The rows of M fall into 3 groups, which share some directions, and each row is roughly a mix of its group's hidden directions.
M:
[[ 1.07 -0.73 -3.34  1.13  2.22  1.52 -2.70  0.53 -2.65 -4.56]
 [-1.64  5.16 -1.86 -1.64 -1.34  2.70 -2.50  1.84  0.60 -1.46]
 [-3.52  2.24  2.04  0.37  1.69  0.21  1.29  0.59  5.48 -0.25]
 [-4.24  0.74  2.00  4.20 -0.82  0.81 -0.54 -3.58 -1.07  0.93]
 [ 2.88 -3.59  1.31  0.17  3.50 -0.03  1.32 -0.62 -1.24 -4.22]
 [ 0.65  1.43 -2.47  1.14 -3.33 -1.73 -1.46 -1.08  2.61  4.76]
 [-3.53 -0.81  4.00 -0.12  1.98  3.51  1.24 -1.03  0.51 -2.89]
 [-0.51  0.45 -2.12  3.95  3.31 -1.49 -3.67 -1.05 -0.60  2.84]
 [ 0.73 -4.29  1.60  0.27  3.92  1.63  2.84 -1.14 -1.77 -2.15]
 [-0.25 -2.15  2.51 -0.54 -1.48  2.56  3.97 -3.58 -1.06  2.65]
 [ 0.67  0.68  3.32 -1.90  3.09  3.56  0.34 -2.29  0.30 -3.67]
 [-1.64 -3.29  0.65  2.84 -2.92 -3.23  0.26 -3.53 -0.87  1.57]
 [-1.08  2.95 -1.14 -1.40  1.78  4.78 -0.59 -2.44 -0.69 -3.28]
 [-0.15  4.11 -2.72  0.08  1.32 -0.40 -4.61  0.33  2.66 -1.45]
 [ 1.14  0.35  2.74 -4.07  2.56  2.63  3.63  0.61  1.25 -1.61]
 [ 0.98  0.40 -3.33  0.54 -2.94 -3.39  0.30  1.56 -0.83  4.57]
 [ 0.03 -0.89  4.21  0.20  1.94  3.22 -0.48 -2.65  1.03 -3.96]
 [ 3.15 -3.26  3.18 -0.29 -1.46 -0.44  3.44 -0.05 -3.43 -0.01]
 [ 3.59 -0.92  1.67  0.76  3.05  0.91  2.79  1.87 -0.49 -4.24]
 [ 0.20 -0.99  0.64 -2.57 -2.31  3.59  2.83  2.72 -2.03 -3.30]
 [ 2.33  1.51 -5.04  0.74 -0.09 -1.13 -3.79  2.37 -1.26 -0.46]
 [-1.13  3.70 -4.92 -1.00  1.58 -1.00 -2.46  2.50 -0.19 -0.83]
 [ 3.61 -1.44  3.33  2.15  1.44 -0.74  0.01 -4.19  1.61 -1.78]
 [-0.45  4.23 -1.95  0.74  2.12  0.60 -4.48  2.83  1.11  0.26]
 [-3.97  0.95  1.87  1.40  1.07  4.34 -0.69 -2.00 -1.68  2.70]
 [ 1.32  0.40 -3.41  0.71 -2.92 -3.58  0.01  1.49 -1.29  4.17]
 [ 0.57  1.17 -3.48 -1.69  0.59 -4.02 -2.24  0.87  0.90  4.12]
 [-0.25  0.13  3.84 -2.45  4.62  1.07  0.39  0.25  2.33 -2.78]
 [ 0.85  1.88 -4.38  1.33 -2.12 -3.45 -2.86  1.70 -0.18  2.01]
 [ 2.62  1.29  0.88 -4.65 -0.43  0.50  2.67  2.03 -1.58 -3.39]
 [-2.29  1.51 -0.23  0.26  1.65 -1.00 -1.96 -4.32  1.70  4.46]
 [ 2.13 -2.96  5.13 -0.30 -0.76  1.43  2.85 -2.34  0.66  0.59]
 [ 3.85  2.44 -0.11 -4.03 -1.10  0.49  2.17  2.37  2.62  1.01]
 [-0.67  0.68 -2.46  2.26 -1.22 -3.20 -2.18  0.37 -0.50  5.27]
 [ 1.94 -3.47  0.89  0.09  0.46 -1.91  0.10 -0.19 -3.12 -5.15]
 [ 4.81  1.03 -4.29 -0.17 -2.01 -2.09 -1.48  0.65  1.48  0.93]
 [ 4.13  0.71 -2.88 -2.15 -0.82 -2.19  0.82  3.90  2.07 -0.76]
 [ 1.97  0.82 -1.19 -5.39 -3.29  1.07  0.92  1.40 -0.90  2.45]
 [ 0.90 -1.94  2.42  2.11 -4.18  2.02  0.66 -2.79  3.04  1.69]
 [ 1.41 -1.70  1.24  3.57 -3.91 -0.59 -1.82 -3.68  0.34  2.22]
 [ 4.16  1.83  2.48 -2.42  1.03  1.98 -0.02  0.43  2.60 -3.47]
 [ 3.41 -2.91 -2.88  2.15 -1.73 -4.00 -1.58  0.01 -0.45  1.42]
 [-1.93  4.59 -1.01 -0.63  2.06  4.14 -2.01  1.45  1.56 -0.63]
 [-0.20 -0.30  4.26 -1.64  3.36  3.33  3.01  0.02  0.61 -1.96]
 [-1.23 -2.31  3.93  0.41  2.29  2.80  0.86 -1.61 -1.52 -3.94]
 [-4.20  2.92 -0.91 -1.44 -1.22 -3.77  1.08  0.67 -0.06  3.20]
 [-1.01 -3.60  3.87  0.69  3.28  1.41  2.28 -1.44 -0.85 -2.55]
 [-4.30  1.24  1.15 -0.12  1.31  1.24  2.65  3.28  2.60 -2.75]
 [ 1.33  4.30 -1.08 -0.49  0.48  1.58 -3.71 -2.50  3.47 -0.53]
 [ 2.30 -1.81 -0.08  4.88  0.55  1.00 -0.54  0.32  0.45 -4.74]
 [ 1.70  0.71 -1.25  1.05  1.26 -5.16 -1.69 -1.08  4.09  1.28]
 [ 0.44 -1.96 -0.49 -0.79 -1.04 -2.64  3.57  0.73 -3.12  4.55]
 [-4.22  2.60 -2.61 -2.09 -1.04 -1.33  0.25  3.21  0.63  2.71]
 [-1.42 -4.97  2.94  3.30  1.10 -0.91  0.48 -1.89  1.29  1.71]
 [-2.25 -2.16  1.04  1.56  1.25  1.88 -0.44 -2.78 -1.63 -5.27]
 [ 1.45 -1.35  0.59  2.98 -5.38  1.21 -0.42 -2.85  1.17  1.85]
 [-1.53  0.51  2.54  0.00 -0.78  0.34  1.87 -0.46  3.89  5.30]
 [ 1.91 -1.60  4.33 -3.09  1.45  2.87  1.46 -2.22  1.65 -1.42]
 [-4.10  0.30  0.36 -2.87  4.64  1.84  2.41  0.46 -0.05 -0.76]
 [-2.67 -2.40  0.28  2.30  3.98  1.41  1.87 -2.42 -2.56  2.17]
 [-4.80 -1.72  2.24  1.29  2.52  2.74 -0.35 -2.78  0.81 -1.27]
 [-2.42  1.37  0.60 -1.41  4.33  1.94 -1.13  1.12  1.34 -4.44]
 [ 3.64  0.35 -3.04  0.35 -2.83 -3.42 -0.76 -0.11  1.77  3.24]
 [-2.47 -3.89 -1.27  2.57 -3.37  0.25  0.55 -3.75 -1.10  0.52]
 [ 2.68  1.70  1.07 -4.24 -3.45  1.06  1.83 -0.39  2.78  1.78]
 [-2.04 -1.62  4.33 -1.29 -3.19  0.80  3.28 -1.57  2.24  0.65]
 [ 0.12 -2.41  3.05 -3.85  2.98  2.22  0.42 -2.24 -2.73  0.58]
 [-2.18 -0.14 -0.47  2.62  2.02 -2.45 -4.68  1.96  0.54 -2.94]
 [-0.82  0.66 -1.81  3.81  3.20 -4.34 -0.36  1.94  1.46 -1.67]
 [ 1.69 -1.00  3.39 -0.15  5.65  1.86  1.66 -0.40 -0.34 -1.71]
 [-2.18 -0.60  3.70  1.17  3.18  4.55  0.20 -1.84  1.09 -1.06]
 [ 1.79 -1.16 -5.21  0.82 -0.31 -2.23 -3.06  2.77 -1.48 -0.05]
 [ 1.12  2.94 -2.10 -1.68 -3.97  0.48  0.64 -0.39  3.46  3.33]
 [ 0.84  1.04 -3.73 -0.07 -2.05 -3.74 -0.09  2.02 -0.81  4.24]
 [ 1.33  3.22 -4.87 -1.22 -0.27 -2.70 -1.41  2.70 -0.83  1.41]
 [-2.72  0.99  2.75 -0.78  1.40  2.81 -0.39 -0.29 -1.05 -5.38]
 [-2.06 -2.32  0.46  3.49 -1.43 -1.44 -0.33 -3.19  2.25  3.90]
 [-5.24  0.23  0.98  0.43  3.45  1.75  1.26  2.75 -0.05 -1.99]
 [-6.47 -0.08  2.37 -0.62 -0.29  2.41 -0.05 -1.67  0.24  0.37]
 [ 4.25  0.80 -2.62 -1.22 -0.25 -3.14 -0.04  2.95 -0.40  3.29]
 [ 2.28 -0.36 -2.65  3.26  3.76 -3.20 -1.51  2.18  0.22 -1.50]
 [ 3.91  0.95 -3.33 -1.60 -3.70 -2.90  0.09  1.20  0.06  1.83]
 [ 3.96 -1.30  0.30 -2.58 -1.49  3.82  1.16  2.02  1.46 -2.86]
 [-4.05  1.92  3.20 -0.88  2.07  2.83 -0.31  0.55 -1.20 -3.39]
 [ 1.79  2.55 -3.93 -0.32 -3.48 -2.51 -3.16  1.68 -0.41  0.34]
 [-0.23 -3.36  0.11  0.64 -0.96 -2.49 -0.06 -0.43 -4.93 -3.65]
 [-1.98  0.63 -3.61  1.49 -0.04 -5.11 -2.57  0.98  1.54  1.04]
 [ 3.07  0.39 -2.38 -2.04 -2.96 -4.01 -1.25 -1.16  0.03  3.09]
 [-2.59 -0.58  3.48  0.06  2.03  5.18  1.54 -0.56 -1.50 -1.27]
 [ 2.26  1.13 -3.56  0.11 -2.66 -3.60 -0.27  1.68 -1.72  3.43]
 [-2.37 -1.20  3.77 -0.17  0.71  2.54  2.97 -0.08 -0.17 -4.43]
 [-2.20 -0.01  2.62  1.40  5.65 -0.19 -0.30 -1.12  3.10 -0.33]
 [-2.71 -3.21  3.91  0.40  1.85  1.60  2.52 -2.19 -1.44 -2.11]
 [ 0.73 -1.07  4.04  0.12  2.17  1.20  1.83 -2.59  4.41 -1.76]
 [ 2.24 -0.42 -1.94 -2.83 -3.11 -1.19 -1.50 -1.38 -3.22  3.75]]

Here is one row from each group, named. Which group is each of the other rows in?
[-0.97 -1.91  1.90  1.63  4.97  3.50  0.65 -1.63  0.85 -2.25] -> Q
[-0.13 -1.21  0.21 -2.79  2.01 -0.37  4.12  4.12 -2.70 -1.41] -> E
[-5.58  1.40  1.89  0.94  3.54  0.05  0.13 -0.33  2.42  0.77] -> D

[ 1.03 -1.87  3.92 -0.38 -1.02  4.31  2.86 -2.20  0.64 -1.90] -> E
[ 3.39  0.59 -1.99  1.33 -4.06 -2.06 -0.60 -1.50 -1.70  3.58] -> E
[ 0.55 -2.61  0.12  3.85  1.75  1.31 -0.27  0.28 -3.70 -4.02] -> D
[-2.63 -2.92  3.17  0.19  1.41  2.32  2.70 -3.28 -2.36  0.40] -> E
[-1.32 -0.33  2.64  4.66  0.83  1.44  1.49 -1.92 -3.58 -2.16] -> D
[ 1.98  1.95 -0.12  1.97  0.16  0.04 -5.16 -1.25  0.10 -4.11] -> E
[ 0.22  1.11  2.75 -3.90  2.91  2.06  2.65 -1.04  3.35  0.72] -> E
[ 0.71 -0.22  3.50 -2.45  2.88  4.47  0.30 -1.72  2.23  1.28] -> D
[ 1.29 -1.71  1.98 -1.52 -1.77  2.64  4.74 -2.47 -1.88  1.92] -> E
